128 stands for zero in the data rows.
Here is a table of points, one per row:
[159 119 162 121 107 104 174 169 150 157 124 110 128 125 219 166 142 114
 164 167 176 140 119 158 113  91 127 133  88 179 183 133]
[144  98 173 127  60 106 133 162 140 147 149  91  73 131   0 170  61 192
 147 178 160 161 143  53 158 139 102 123 213 131 113 126]
[135 128  79 213 171 113 190 144 105 159  77 101  78 146 121 153  64 127
 126 116 153  94  92 109 147  99 121 112 123 130 132 157]
[ 92 131  72 179 110 113  93 165  89 145 136 117 105 131  59 153  64 123
 113 155  87 154 124 201 176  96 160 145  81  96 164  65]
[111 140 161 101  75 138 188 142  98 156 157 125 142 117  86  95 112 107
 167 110 181 110  86  98 132 103 129 140 144 166 125  81]
[132  98 128 132  24 144 114 115 134 122 171 129 120 101  75 156 172 115
 112  50  88 146 109  98 124 126 176  62 118  83 107 155]
[169 184 130 149 158  65 150 120  82 122 127 142  89 114 223 102 209 111
 127  94  86 108 119 127 130 103  78 158 172 100 146 180]
[135  89  92 211  82  46 168 131  90 102 111 132  96 160  99 126  98 140
 109 115 131 113 196 156 113 141 135  55  69  53  93  73]
[143 201 145 115 255 151 176 142 160 156 153 143 125 138  64 141 138 169
 125 117 121  87 142 148 114  86 136 141 108 150 152 166]
[169 136 107 191 179  65 182 115 110 120 129 116 124 108  91  97  88 145
 101 127 154 138 138 124 154 121 159 131  98 103 125  66]
[ 87 140  94 132  69 144 158 151 116 160 194 132 145 134 135 129 157 113
 151 116 121 120 112 141  89 142 128 110 188 129 105 104]
[ 95  99 111  76 177 133  90 111 140  66 147 171 207 127  78 114 159 117
 107 138 188 124  52 117  89 153 141 142 140 190 141  55]
[156 119 150 130 115 112  71 139 198 124  61 130  72 134 195 146 178  81
 112 103 118 148 133 103 144 198 174 156 153  99 188 155]
[122 206 122 155 100 146 141 103  81 141 102 113 146 149 128 138 153 144
 121  71 115 128 157 151 157 235  80 128 125  95 137 132]
[155 132 130 181  98 163 116 112 128 115  79 143  99 112 106 150  64 100
 121 197 129 125  91 145 141 108 124 136 118 103 185 105]
[ 83  59 104 119 105 127 105 119 129  45 163 110 142 124 170 135  95 127
 108  38  87 177  68 156 120 115 169 131 141  96 146 156]
[177 157 112 168 181  67  81 151 120 146  95 211 179 122 172 132 160 152
 118 144 145 104 169 133 147 188 130 170 117 184  83 255]
[132 139 101 120 159 145 146 101 106 123 113  77  38 133 149 135  47 145
 141 156 132 173 135 154 163  64 153 103  93 161 148  90]
[138 139 145  65 101 116  66 121 182 124 170 143  73 129  80 118 179  73
 113  88 152 104 130 130 143 130 141 118 107 123 116 158]
[179 102 119 151 255 163 141 123 130 149 111  77 159 154  88 151  56 207
 187 105 167 108 102 120 132 106 117 163 158 160 118 184]
[104 130 174  80 220 104 104 172 158  64 104 157 119 100 135 150 180  80
 140 127 162 146 146 144 120 170 143 167 173 184 129  96]
[150 145 107 144 121 175 205  81  49 182 106 106 141 127  78 118 132 146
 148  77 158 160 113 165 135 102 141 130 156  93  97 127]
[127 153 197  95 113 167 117 106 151  81 180 147 145 112  82 180 101  97
 101 134 138 152 200 148  86 165 127 183 100 111 146 118]
[149 127 123 138 163 157 168  98  82 110 111  94  96 150 127 112  98 120
 159 203  81 112 100 141 129  97 138 157  72 119 160 167]
[ 81 131 128 114 204 147 110 143 112 113 148  90  92 125 168 127 241  88
 153 147 129 119 134 110 134 115 127 136 184 151 116 136]
[101 133 142 190 190 157  66 145 130 105  90 116  99  98 224 109 181 110
 137 160 135 124 124 111 114 106  96 159 132 131 164 153]
[133 151 108 149 229 128 118 156 127 187  91  98 130 136  78 118 129 145
  97 162 108 108 205 129  59 133 120  55 138 116  90 172]
[ 91 146 113 106  39 153 142 124 154  79  94 133  82 151 150 152 120  90
 116  99 138 142 170 134  82 152 178  90 175 126 129 145]
[ 92 133 174 151 189 107 182 112 122 132  68 124 129 144 110  97  65 138
 143  73 135 120 177 132 143  85 137  92 107 132 147 140]
[184 111 116 120 221 158  58 150 161 114 151 129 205 149  47 147 121 186
 155 207 161 135 200 135 119 123  87 117 132 147 126 110]
[ 67 132 138  46 170 126 160 154 119  77 130 167 125 135 103 130 177 140
 122  92 152 103  59 121  90 212 136 137 134 146 118 127]
[102  50 158 125  72 134 104  92 118 118 156  99 214 123 177 140 177 139
  99 132 107 149 120 161 173 148 164 157  59 128 139  95]
[124 126 144  75  25 183 105 128 148 168 146 127  31 131  90 105 129  81
 146  86 118  81 121 145  95 104 103 145 163 159 131 121]
[157 108  74 136   7 144 203 139  92 155 124 136  62 105  83 130 113 143
 129 142 126 119 185 154 152 147 124  76 149  67 125 119]
[128 121 168 146  77 125 137 130 154 132 129 117 167 117 142 120 141 131
 137  90 140 143  77 141  82 160 120  94 130 198  99 101]
[118 126 156  72 135 188 152 123 135 101 181 175 191 125 153 143 100 154
  78  98 115 100 124 112 136 156 160  88 113 160 161  88]
[108 120 146 153  66 121 216 158 157 147 127  97 133 113  76 106 107 165
  82 153 122 109 117  82 152 122 148 149 117 138 123 118]
[104 109 150 151 124 111 147 141 164 185 181 134 141 144 176 127 109  55
 181 151 113 180  97 121 162  79 126  94 122 179 110 126]
[150 145  76 164  55 142 174 144 112 133 121  90 232 128 120  91 138 156
 135 132 165 125 200 138 106 119 109  85 133 133  78 174]
[116 104 130 134 174  92  90 134 116 130 126 112 210 112 181 152 163  64
 154 187 172 158 153 139 125  71  90 140 121 170 160  66]
[102  85 160  91 104 112 124 107 128 107 183 163 108 134 114 101 125 123
  90  92 122  94 151 109  90 169 160  80 146 144 147 121]
[165 148 118  89  70 184  71 138 177 181 144 150  80 117 162 152  85  97
 110  86  88 117 142 106 120 159 144 148 181  97 153 141]
[115 143  91 212   0 105  67 123  87 107 121 136  92 131  55 136  44 171
 125 163 133 126  75 154 168 105 128 111 101 103 150 115]
[109 137 129 109 150 122 103 172 182 102 138 109  96 118 174 153 173  87
 125 170 159 150 129 136 118  80  90 162  94 182 105 127]
[149 127 105 154 120 120 116 109  95 128  85 140 169 165 169 103  93 112
 140 164 136 129 101 108 141 102 112 156 140 201 103 170]
[157 100  51 179 118 100 181 168  75 123 106 150 104 116  55  89  90 132
  96 161  82 148 110 153 139 121 164 150 169  49 127 135]
[102 147  93 136  63 152 103 119  83 124  69 102 172 126 115  87  99 123
 137 133  93 117 150  98 147 105 110  89  94 115 124 104]
[167 178 139 121 139 151 124  85 141 140 151 184 149 140 156 123 145 124
 122 126 155 130 111 156 159 133  69 128 101 100 136 174]
[ 83  66 134  95 138 152 122  67 192  45 130 139 153 125 167 136 149 128
 154  87  85 219 148 141 140 171 155 193  94 113 123 116]
[120  71 128 108  85 142 121  85 187  96 183 138 185 114 216 167 169 121
 113  89  87 111  56 138 147 163 163 110 112  87 103 137]
[104 148 121 132 207 150 107 138 132 109  59 132 199 136 141  84 104 118
 115 122 112 119 148 122 148 141  68 121 120 119 142 189]
[183 144  74 105  59  98 165 164 127 161 110 120 218 135 136  77 111 160
 132 127 123  87 191 103  86  80 157 193 132 101  88 152]
[114 163  89 174 164 116 134  67 108  94 125 109 152 141 126  68 153 165
 131 157 123 125 139 105 121 121  73 184 159 151 116 228]
[142 120 123 132 119 143 139 107 115 204 139 105  83 119 148 121  73 119
 159 122 105 173 104  94 132 100 108  82  59 167 120 137]
[163 111  99 126 189 120 232  94 110 160 133 155 120 149 113 115  73 195
 135 132 165 128 139 158 135  99 134 185 109 125 148 156]
[129 117 150  99 188 148 166 114 167 139 202 142  67 117 165 154 137 155
 140 102  86  93  63 145 123 170 183 170 128 102 120  87]
[ 72 153 127 116 108  67  89 104 133 172  84 148 141 106 151 156 112  68
 200 139 132 117 130 127 137 154  79 115 129 188 148 111]
[140 157 127 147 152 122  90  91 107 138 114 146  87 130 131 140 170 154
 116 104 147 175 165  82 137 136 108  98 127 112 130 185]
[120 144 164 131 182 109  68 109 128  88 113  93 112 120 185  97 160  76
 126 155 111 108 168 125 133 144 111 172  72 143 131  81]
[134 106 111 131 242 112  95 130 113 181  97 124 125 145 175 126  71 124
 132 168 157 140 108  96 122 116 159  90 121  83 121  97]
[131 111 186 115 118 152  84 143 164 134 103 146 147 149 141 182 166 107
  79  98 120 129 143 127 101 166 151 147 133 108 113 129]
[149 121 125 120   0 113 132 132 135 138 116  92  53 116  82 128  87 115
 124 162 164 122  67 138 160  89 118 163  60 130 139  79]
[124 141 141  95 100 129 146 130  78 124 116 105 212 114 123 162 206  96
 141  74 104 122 116 113 107 110 142 125 160 160 117 104]
[162 126 129 136 177 133  40  87 101 120 117 151   0 114 204 109 169 140
 121  83  88 114 174 111 154 149  99 147 157 119 128 117]
[127 142 136 127 130 126  80 192 152 120 138 164 124 140 188 109 136 110
 134 134 126 137 173 107 121 142 105 203 110  55 132 158]
[ 70 105 157 112  95 150 155 113 137 120 167 145 173 142 188 124 142 103
 127 132 103 123 127 101 133  59 156  81 147 110 121 108]
[182 128 175 113 192  94  92 171 102 153 162  66 230 121  87  94  85 193
 122 236 147 122 174 109  99 130 142  72 148 124 118 145]
[145 143 114 152  36  51 152 141 148 153 151 141 134 146  26 173 122 203
 126 148  89 132 174 109 155 105 114 101 155 104 122 100]
[103 138 163  89 145 145 111 142 178 117 153 163  84 107 132 110 220 170
 107 133 125 111  18 113 105 192 124  88 147 131 133 108]
[136 119 133  72 127 195 121 127 104 128 102 146  95 135  89 122 169 162
 144 101  77  74  99 148 103 161 121  82 140 114  76  77]
[ 89 132 140  45 168  95 120 154 157  89 147 123 143 109 137 127 131 108
  87 146 180 150  54 170 128 105  87 136 176 132 105 106]
These points spread out most along one direction. Take the direction at right angles to it along which they spread out most. Then take the direction at right angles to both along which they spread out most. Go by this last direction. How far along it is each point below, from 0 to 99? 50 is the average, and the first point above lies past it. One standard deviation of the points above along it is 16.
[150 145 107 144 121 175 205  81  49 182 106 106 141 127  78 118 132 146
 148  77 158 160 113 165 135 102 141 130 156  93  97 127] 45
[127 142 136 127 130 126  80 192 152 120 138 164 124 140 188 109 136 110
 134 134 126 137 173 107 121 142 105 203 110  55 132 158] 68
[135  89  92 211  82  46 168 131  90 102 111 132  96 160  99 126  98 140
 109 115 131 113 196 156 113 141 135  55  69  53  93  73] 60
[102  50 158 125  72 134 104  92 118 118 156  99 214 123 177 140 177 139
  99 132 107 149 120 161 173 148 164 157  59 128 139  95] 42
[102 147  93 136  63 152 103 119  83 124  69 102 172 126 115  87  99 123
 137 133  93 117 150  98 147 105 110  89  94 115 124 104] 54
[ 91 146 113 106  39 153 142 124 154  79  94 133  82 151 150 152 120  90
 116  99 138 142 170 134  82 152 178  90 175 126 129 145] 58
[114 163  89 174 164 116 134  67 108  94 125 109 152 141 126  68 153 165
 131 157 123 125 139 105 121 121  73 184 159 151 116 228] 56
[109 137 129 109 150 122 103 172 182 102 138 109  96 118 174 153 173  87
 125 170 159 150 129 136 118  80  90 162  94 182 105 127] 56
[120  71 128 108  85 142 121  85 187  96 183 138 185 114 216 167 169 121
 113  89  87 111  56 138 147 163 163 110 112  87 103 137] 46
[143 201 145 115 255 151 176 142 160 156 153 143 125 138  64 141 138 169
 125 117 121  87 142 148 114  86 136 141 108 150 152 166] 35
[184 111 116 120 221 158  58 150 161 114 151 129 205 149  47 147 121 186
 155 207 161 135 200 135 119 123  87 117 132 147 126 110] 18
